One hidden turn or mirror swaps the rows below in pairs. Which row is each named row swapped with?
J_975: [ -5  -3   1  14   3  -2 -16  -1  -1   6  -6  -5  22  10   5   6   3   5
  -9   0]
J_807: [ -1  20  -7   0   4  11   4  -9   0  -1   2 -12 -17   3  18   5   4  -3
  -4  -6]
J_63: [-10 -11 -12   4  -1 -11  17   0   6  14  -3   2   5  15  -4   3   3   4
  -3   5]
J_813: [  9   4   4 -26  -6  12  -1   0  -8  -2   5  11  -2   2  -1   5   0   8
 -11 -11]
J_48: [ -6  13  12  -3   1  14 -16  -2  -8  -8  -3   8   9   9  17   4   0  -1
   1 -12]
J_258: [ -6   5   4 -26  -4   9  -6   0 -10  -4   1   2 -12   6  11  -2  -1   7
   6 -13]
J_943: [ -4  -9  -7  -9  -1   2 -25  -6  -5   5   5  -7  10  17   2   0   0   2
   7  -8]
J_709: [ -2  17  -2 -11   0  16   5  -2  -5  -9  -3  14  -4  16  10  -5  -2  -5
 -17 -16]
J_821: [ -1  -2  -4 -18  -5   4  -2 -10  -4   2   4   8  31   7   1  -3   3   4
   1  -6]
J_637: [  2   3   7 -14  -2  -3 -14   4  -4   4   1  18 -12  -2   1   0   0  -6
 -10 -12]
J_297: [-10  13   3 -14   0   8  17   0   0  -2   0  17 -10  15  12   1   0  -7
   9  -8]
J_988: [  4  -8 -15  10  -2  -7  14   0   5  13  -3  -3  13  12  -4   4   2   6
  -1   4]
J_248: [ -1  -2  -5   0   6 -16  -5   6   9  11  -9 -15   0  11   4   5   8   5
  -4  13]
J_850: [ -2   0 -17  -6  -3  -4  27  -5   1   9  -6 -11   7   7   3   6   3  -3
   1   3]
J_726: [  4  -1   3  -1   3 -16 -13   6   7  12  -5   9  -6   1  -3   4   4  -7
 -15   1]
J_396: [ -2   1 -17   6  -2   4   3 -10  -3   8   5 -19  -7   1   5   3   2   9
 -12  -6]
J_404: [  1   2 -12   9   5  -5   6   1   6   7  -9  -1   9  19  -1  -2   2  -1
 -27   1]
J_100: [ -1   8   1  -7   8   1 -25  -3   5   0  -1  -6   2  20  12   4   4 -11
  11   0]
J_99: [  2  16   3 -11   8  -1  -2  -5  10   0  -5   5  26  12  12   3  10 -10
   4   7]
J_93: [ 13   8   2  -5   8  -9   0   6  13   8  -7  -3   4   7  -2  12   9  -1
 -16  14]
J_152: [  4  17   0 -11  -2  14  14  -1  -2  -6   0  14  -5  12  13   2   0  -5
  13 -10]
J_191: [ -3  12 -10 -17  -4   7  27  -6  -5   0  -4  -2  -2   6  11   4   1  -7
   8  -5]

J_850 swaps with J_191
J_404 swaps with J_709
J_100 swaps with J_943
J_152 swaps with J_988

One hidden turn or mirror swaps the rows below in pairs. Which row is each named row swapped with?
J_602: [  5  -1  16   7   1  -1  -7  -4  -9 -12  -2   7   4  10   7  -2  -5  -2
 -10 -19 -17   6   3]
J_64: [ -3   1  -9  -1   1  -2  12   2   2  21 -15   6  10  -4  -7   5  -2  -7
   0   5   9  -3   1]
J_727: [-12 -13 -22  -1   3  10   0  -6 -10 -13   2  -7  -6   1  13  -2   4  -3
   6   0   0   2  11]
J_412: [  8  -4  -5 -15   4  -9  -2  -3  13   8  -7   1 -11   5   1  13  -6  -2
   3   7   7 -17  -1]
J_862: [ -5  11   6   4 -17   9   7   0   3   7  15  -5  -2   7  -9  -7  -4   3
  11  -5 -16  11   3]
J_985: [  4   4 -24 -16  -2  -4   1  -2   9   3  -2   3  -7   0  -8   8   4   0
   6   9   9  -7   3]
J_76: [  7  -1 -11 -11 -12   5  -5 -12   4  -1  -8  10  -5   9 -12  10  10  -4
  -1   3   9  -3   0]
J_184: [  2   7   9   5  10 -11  -1   8  -4  -7   6  -1   4   2  10  -6 -13   3
  -4 -17 -22   4   6]
J_789: [-13 -11 -17  -2   0  11   0  -1 -15 -13   4 -10  -4   0  15  -5   3  -3
   5  -4  -6   4   9]
J_537: [ -5  -2   5  10  12  -6  10   7  -8  12 -12   4  16  -4   7  -3 -11  -7
  -7  -8  -6   2   5]
J_695: [ -2   1  -7 -17  -2  -4  -3 -10  10   6   3  -1 -14   4 -11   8   5   2
   8   8  14   3  -6]
J_752: [  6  -1  18  -1  12 -14  -3   3   6   2  -1  -1  -4   7  12   4 -17   0
  -4 -11 -15 -10   2]
J_108: [ -6  10  -1  -2 -21  12   7   1  -1   6  14  -7  -4   5  -9  -6   0   2
  12  -2 -13  10   2]
J_279: [ -6  -3  16   2  16 -11  -6  -1  -5  -9   8  -5  -5   5  13  -4  -9   3
  -3 -15 -11  11  -1]

J_108 swaps with J_789
J_184 swaps with J_985
J_752 swaps with J_412

One hidden turn or mirror swaps the rows below in pairs. Which row is each named row swapped with?
J_823: [-10  17   5 -27  -8   3   4  18  -4  15   1 -11  -6  -6  -7  -3 -13 -20
 -28  17  12  -3   7  -4  -5  -3  -9  -6   7  -8  -4 -19 -20  -5   9  -9
   9 -13   7]
J_466: [  0  13   1 -15   7  -5  -4  -9   4  21  15  11 -11 -17  -6  -4   3   4
  -7  10   6   4   0  -3  -5  -8 -12  -2   3  -3   3 -17  -1   8   6  -7
  -5   8  -1]
J_89: [  5  28  17 -17 -18 -20   5  -2  12  11  12  14  -7 -11  -7  11   6  -6
 -11  12   6  -8  15 -14   7   4  -7 -14  -6  -1  14  -5  -3   1   9 -14
   2  -4   9]
J_362: [ -2  14   3 -15   4  -5  -2  -9   2  22  14  12  -8 -20  -7  -8   0   4
 -11   8   4   3   1  -5  -5  -4 -14  -2   2   0   4 -17  -2  10   4 -11
  -3   4  -3]
J_498: [  3   2  -2 -23   0   4   5  16   6  -3  -1 -12  -4   5  -1  -1  -5 -16
 -13   3   2   9  13  -8 -12   4  -2  -3  20 -26 -16   7   1 -12  16  -3
   1 -16  27]
J_617: [-11  12   2 -28  -2   1   6  19   2  18   6  -5  -6 -12  -8  -2 -10 -15
 -21  11   7   8  13  -2 -13  -8 -19  -6   1  -6  -7 -14 -19  -8   1  -8
   5 -13  10]
J_939: [ -2  -7  -2  -8  -1  -1  -6 -11   9   7  -3   4   1 -10   9 -20  10   5
 -13   3  -2   3   2 -10 -11  13  16  -1   4 -16  -6 -11   8  -5  18  -8
  -8  -2   7]
J_124: [  3  19  12 -23 -16 -16  -5  -3  25  -4  -1   8   2   8   6   7  16  -4
  -3   9   5 -11  14 -14  -9  10  11 -23  -4 -13  -4  10   6  -4  14  -8
   4  -5  26]
J_23: [ -1  17  11 -25 -12 -11  -8  -5  28  -4   0  10   4   6   3   2  15   0
   1   8   4  -7  11 -12  -8  10   9 -21   5 -11  -6  12   6  -5  12  -6
   3  -4  33]
J_34: [  2  19  -1 -27   3   3  -3  13   3  -3   2 -11  -3   7 -10  -1  -6 -20
  -8  13  12  -8   8  -8 -14  -1  -3 -13  23 -16 -27   1  -3   6  15  -5
  11 -11  23]
J_61: [ -7  20   5 -24 -11  -1   1  15  -5   8   5  -9  -2  -4 -12  -3 -13 -25
 -24  14  10  -7  11 -10   0   2  -3  -6  13 -10  -8 -19 -23   1  15 -12
  11 -18  12]
J_312: [-14  17   7 -26  -6   0   3  10   1  21   6  -4  -4 -14  -9  -4  -9 -13
 -25  16  10   0   9  -5  -7  -4 -14  -7  -6  -2  -2 -22 -23  -3   4  -9
   7 -11   4]
J_671: [ -5  -6   2 -13  -7  -4  -7  -7  15   5  -8   2   7  -3   9 -22  13  -2
 -14   4  -1   1   5 -11 -12  17  21  -7   5 -19 -11  -3   3  -9  20  -6
  -3  -9  17]
J_211: [ -7  -4   1 -15  -5  -1 -10  -7  16   2  -9   2   6   0  11 -18  13  -1
  -9   5  -1   1   4 -11 -10  13  23  -4   9 -19 -11  -4   4  -9  20  -6
  -4  -5  21]
J_958: [  1  20  14 -21 -17 -19  -4  -3  25  -1  -4   6   0   8   6   3  18  -3
  -5  12   3 -13  14 -17  -2  13  13 -21  -6 -15  -5   4   4  -7  16  -8
   4  -1  22]
J_430: [ -3   4  -3 -12   7  -2  -7 -11   5  18   6   9  -6 -17   2 -12   8   9
  -8   7   3   3  -1  -4 -12  -3  -2  -1  -2  -3  -2 -21   4   3   8  -8
  -8   7  -1]
J_603: [  7   5   0 -20   4   5   2   5   9  -7  -2 -12  -4   7  -1  -2   0 -12
  -8   7   4   1   9 -12 -11   6   4  -5  22 -26 -21  10  10  -6  19  -1
   2 -11  29]
J_564: [  0  25  17 -20 -18 -16   3  -5  12  13  14  16  -4 -13  -8   6   1  -2
 -13   9   2  -4  13 -12  10   7  -9 -11  -3   0  18  -7  -9   1   7 -15
   3  -6  11]
J_843: [  5  11   0 -25   3   4   3  14   4   0  -5 -17  -8   9  -4  -2  -6 -19
 -12   8  10  -4   7  -9 -15   1  -3  -8  24 -20 -24   4   5  -3  16  -3
   9 -12  23]
J_774: [  7  30  17 -18 -14 -20   4  -4  12  11  12  13  -9  -8  -6   8   8  -1
 -10  14   5 -11  12 -14   7   6  -9 -16  -8  -5   9  -4  -1   4   8 -12
   3   1   3]

J_843 swaps with J_823
J_211 swaps with J_362
J_89 swaps with J_124
J_958 swaps with J_774

One hidden turn or mirror swaps the rows below in pairs. Which row is each named row swapped with?
J_535: [  6 -23 -15  -5   1  -2  -3  -4  -4   4   2 -14   1 -16  -2]
J_481: [ 21  -7 -17  -4 -12  -8 -23  -7  -7  -2   3 -13  -6  11   5]
J_560: [ 12   3   4   0 -24  -4 -12  14   0  -9 -13 -23   3   7  11]
J_734: [  7   3  10   0 -27  -2  -7  16  -2  -6 -14 -20   6   0   8]
J_806: [  7  -1 -11  -3 -13   2 -24  -6  -3 -13   2  -7  -3  17   6]
J_890: [ 15 -17 -10  -1  -4  -2  -4 -10 -14  10   1 -21  -2 -16  -5]
J_388: [  6 -18  -2   0  -2   5   3  -2  -3   5  -9 -21  -1 -19  -4]
J_849: [  8   4   8   1 -25  -3  -8  15  -3  -7 -13 -24   6   2   9]
J_627: [ 11   1   6   1 -26  -3  -9  17   1  -6 -13 -22   4   4   9]
J_209: [ -4   0  14  -3 -17   0  -2  -5 -13   1   2  -2   9 -12  -7]
J_717: [ 13  -8 -17  -1  -8  -2 -21  -8   7  -6   5 -16   6  13  13]
J_263: [ 16 -14 -12  -1   4   3   1  -6  -4   5  11 -22   6 -12   1]
J_112: [  7 -14   1   0  -7   3   7  -1  -5   8  -1 -18   5 -21  -7]
J_948: [ -5   3  16  -4 -18  -2  -4  -5 -14  -3   2  -4   9  -9  -5]
J_179: [ -4   5  17  -5 -22  -2  -6   0 -11  -4  -2  -4  10  -6  -3]
J_441: [ -3   3  16  -4 -20  -3  -5  -1 -11  -2   0  -1  10  -8  -5]
J_314: [ 21  -6 -15  -6  -1  -4 -15  -5   2  -6  13 -11   2  11   8]
J_334: [ 13   4  -7  -5 -15  -5 -22  -2  -1 -14   3 -12   0  18  10]
J_15: [  6 -19  -6  -1   2   0  -1 -13   1   6   4 -17   9 -15   0]
J_964: [  9 -11 -22  -6  -6  -5 -22  -4  -4 -11   5 -15  -1   8  10]

J_112 swaps with J_334
J_717 swaps with J_15
J_441 swaps with J_849
J_806 swaps with J_388
J_890 swaps with J_481

